In the rows, zero is written as 128.
X: rows in a few groups, each row roughly a mix of its group's directions:
X (136 x 10):
[[ 98 137 139 134 123  69 155  93  95 129]
 [ 86 133  77  95 115 111 137  91 130 142]
 [134 149  92 115 108 185 122  96 157 116]
 [127 109 151 126 130  64 128  89  96 140]
 [120 141 103  83 159 158 114 112 155 169]
 [129 125 129 121 152 110  57 118 156 100]
 [154 147 120  64 145 102 129 142 160 110]
 [125 184  85 150 123 112  99 141 153 117]
 [191 114 118 117 125 116 176 151 135 143]
 [111 137 144 187 155 108 140 156 116  91]
 [150 112 185 112 137 139  96 107 168 112]
 [127 124 110 160 154 114 188  95 120 151]
 [134 120 181 107 157  94 140 103  89 120]
 [147 109  98  87 128 175  99 122 162 136]
 [ 75 140  94 104 125  92 142  96 112 117]
 [100 102 157  85 175 127 116 141 158 117]
 [157 141 112  91  95 158 131 103 166 157]
 [100 173  71 139 147 148 105 130 142 132]
 [112 162 115 147 102 123 191 138 135 158]
 [110 136 116 111 131 181 119 115 130 189]
 [152 139 120 158  71 104 105  91 128 110]
 [143 113 144 145 127  74 140 136 126  69]
 [120 141  71 159 101 142 124 175 129 122]
 [161  96 156  99 150  82 151 139 151 137]
 [122 108  95  94 114 182 127 122  86 132]
 [134 109 121  63 160 124 164 135 136 105]
 [107 153  62 134 133 103 116 147 105 149]
 [124 114  79 115 141 160 142  82 163 140]
 [124 163 110 118 101 169 122  91 157 163]
 [110 145 118 189 109 151 100 132 137 166]
 [121 101 103 127 181  78 146 123 120 105]
 [105 122 131 112 154 166 130  85 156 173]
 [ 97 135 164 120 153 132 152 145  94  76]
 [121 104 111 185 125 153 138  79 131 109]
 [133  94 171 132 160 106 103 145  84 111]
 [ 96 125 128 103 180 154 157 161 131 154]
 [121 114 187 129 130  82 132 151 109 158]
 [151 104 137 124 162 135  79 154 175 126]
 [103 129 111 195 117 142 125  87 120 143]
 [144 127  85  91 113 157  99 103 168 137]
 [120 160 133 165  66 113 125 102 136 112]
 [113 140  82 106 113 154 106 111 181 144]
 [105  90 115  71 103 155 109 145 146 130]
 [125 131 139 180  78 163 141 136 131 156]
 [142 139  91 103  98 157 130  99 173 154]
 [137  74 162 110 114 177 147 119 132 124]
 [108 114 168 134 152  89 135 138  76 108]
 [105 153  62 103 117 133 101 128 126 153]
 [112 151 115 183  95 164 111 134 148 151]
 [162 152 137 169 118 162 139 120 176 110]
 [134 139 124  99 104 131 111 184  78 127]
 [115 171  68 134 122 166 135 126 109 118]
 [107 129 139 151 139 120  52 107 117 119]
 [110 120 107  87 115 145 108 111 189 143]
 [127 144 174 185 123 110 150 145  98 123]
 [131 122 102 192 128 146 127  90 141  98]
 [160 154 109  73 133 101 129 156 157 115]
 [151 112 138 143 113 106 126 179  97  81]
 [145 110 122 162 184  95 146 114 109 102]
 [136  81 147 163 115 111 145 159  96  95]
 [123 148 105 163 105 129 169 154 169  99]
 [165 120  98 154 124 100 156 120 176 102]
 [137 100 176 138 137  97 114 168  89 123]
 [167 147 161 160 116 174 140 128 157 108]
 [148 118 122 126 111 109 122 182  87  87]
 [148  91 141  75 143 162 104 153 121 143]
 [150  99 104  81 145 143  81 114 152 121]
 [128 143 100 144 129 114 174 140 160 181]
 [114 156 106 104 125 170 122 101 144 181]
 [119 106 141 105 118 141 155  63 123  96]
 [150 140 109 119 115 109 110 184  94  91]
 [140  91 121 159 126 133 169  84 167 126]
 [ 97 113 144  73 110 123 153 113 168 147]
 [112 128 144 189 137 100 130 165  94 131]
 [105 134  58 138 134 121 146 119 134 169]
 [112 133 127 147 143  64 116 104 139 170]
 [124 125 122 195 107 166 131  95 130 121]
 [109 122 148  89 148  75 155 118 164 126]
 [175 144 163 138 105 130 136  79 155 118]
 [116 150  73 161 111 122 133 172 104 131]
 [120 107 165 154 157  98 118 159  84 111]
 [143 102 142  88 148 180 110 168 124 124]
 [109 155  75 124 176 125  94 128 140 137]
 [152 131 122 107 129 186  99  85 135 107]
 [162  91 143 159 167 135 121 127 106  85]
 [ 85 123 131 136 145  74 131 132  80 116]
 [165 158 117 124 111 109 114 172 126  79]
 [ 95 103 136 136 163  89 111 139  82 104]
 [132 115 150 127 155  84 131 150  70 105]
 [127 129 155  79 117 116 124 180  92 137]
 [106 125 122 110 152 124  66 112 159  94]
 [148 100 125 134 118 109 128 178  89  85]
 [151 109 177 120 153 123 135 116 117  71]
 [159  92 149  82 164  95 122 133 137 110]
 [131 133  92 147 122 175 115 177 155 148]
 [146 100 155 100 128 115  89 109 118  75]
 [ 77 123 106 106 128  83 130 115  87 139]
 [144 114 132  78 134 115 117 108 108  68]
 [111 112 132 132 149 138 129  64 127  80]
 [128 117 160 172  86 110 156 104 113  98]
 [124 150 102 120  99 158 107 135 189 109]
 [113 122 129  92 156 110  90 101  96  85]
 [153  97 108  97 185 142 126 147 104 146]
 [146 123  85  98 115 161 115 112 174 153]
 [132 110  98 154 119 132 109 166 129 190]
 [136 124  82 113 104 116 124 108 155 185]
 [151 126 111  84 109 180 127 123 162 153]
 [111 147 118 101 138 161 129  85 157 176]
 [145  89 124  68 147 137  92 107 132 122]
 [134 125 123  74 151 108 116 110 112  73]
 [125 100 147  79 152 124 101 115 120  78]
 [120 150 108 121 134 180 121  95 159 171]
 [133  97 154 152 130  78 145 129 119  78]
 [135 134  96 124  91 190 127 134 106 155]
 [138 116 129  88 142 142  94 120 118  65]
 [ 78 141 114 140 128 132 144 126 182 167]
 [141 132 176 113 155 112 159  83 110 103]
 [123 139  96 165 148 112 180  97 139 152]
 [125 103 150 123 128  97 111 187 122  86]
 [149 114 141  95 129 180 113 178 126 146]
 [146 132  98 162 164 145  92 173 145 120]
 [111 112  79 145 102 153 150 159 104 161]
 [119 137  95 126 107 159 120 118 196 141]
 [ 98 117 138  79 176 121 113 134 159 105]
 [161 126 124 109 128 141 197 162 123 139]
 [137 121 120 131 130 154 110 103 204 121]
 [151 150 134  68 142  96 133 142 166 118]
 [138  89 149 102 168 114  89 126 109  94]
 [144 170 116 114 153 100  98 136 150  78]
 [123 102  87 111 148 158  93 174 141 140]
 [139 150  99 128 128 135 190 156 151 160]
 [159 127 180  93 138 144 138 103 132  88]
 [172 124 106 140 152 141 103 139  69 134]
 [123 140 153  63 143 117 120 162 129 161]
 [102 150 157  75 100 124 155 103 144 149]
 [135 129 151  56 149 106 127 157 136 132]]
one row of each group, then the others: which group is each in?
[122 139  97  76 176 101 144 119 111 113] : Q
[ 91 113 138 115 160 155 126  86 137 174] : D
[180 133 156 153 116 176 124 139 159 130] : R
[139 109 119 137 147 159 169  69 146 137] : H

[121 146 177 167 132 115 158 157  95 112] : R
[150  93 136  99 186 113 106 149 148 141] : Q
[140  85 120  87 137 146  97 155 116 169] : R
[119 157 138 150  72  91 135 101 150 111] : Q
[127 103 103 165 130 169 127  91 113  87] : D
[129 107 164 139 139  61 149 127 139 104] : D
[125 137 105  91 122 191 123 164 147 128] : R
[125 148  69  96 157 165 134 138 126 110] : Q
[ 92 119 152 139 173 147 129 158 119 174] : Q
[ 94 130 121 108 109 102 193 138 107 142] : H
[ 94 165 127 176 119 120 171 153 117 123] : R
[ 87 109 167  95 149 119 152 137 170 130] : Q
[137 140 108 145 145 152 159  64 139 154] : H
[150 123 123  79 122 124 121 181  96  99] : D
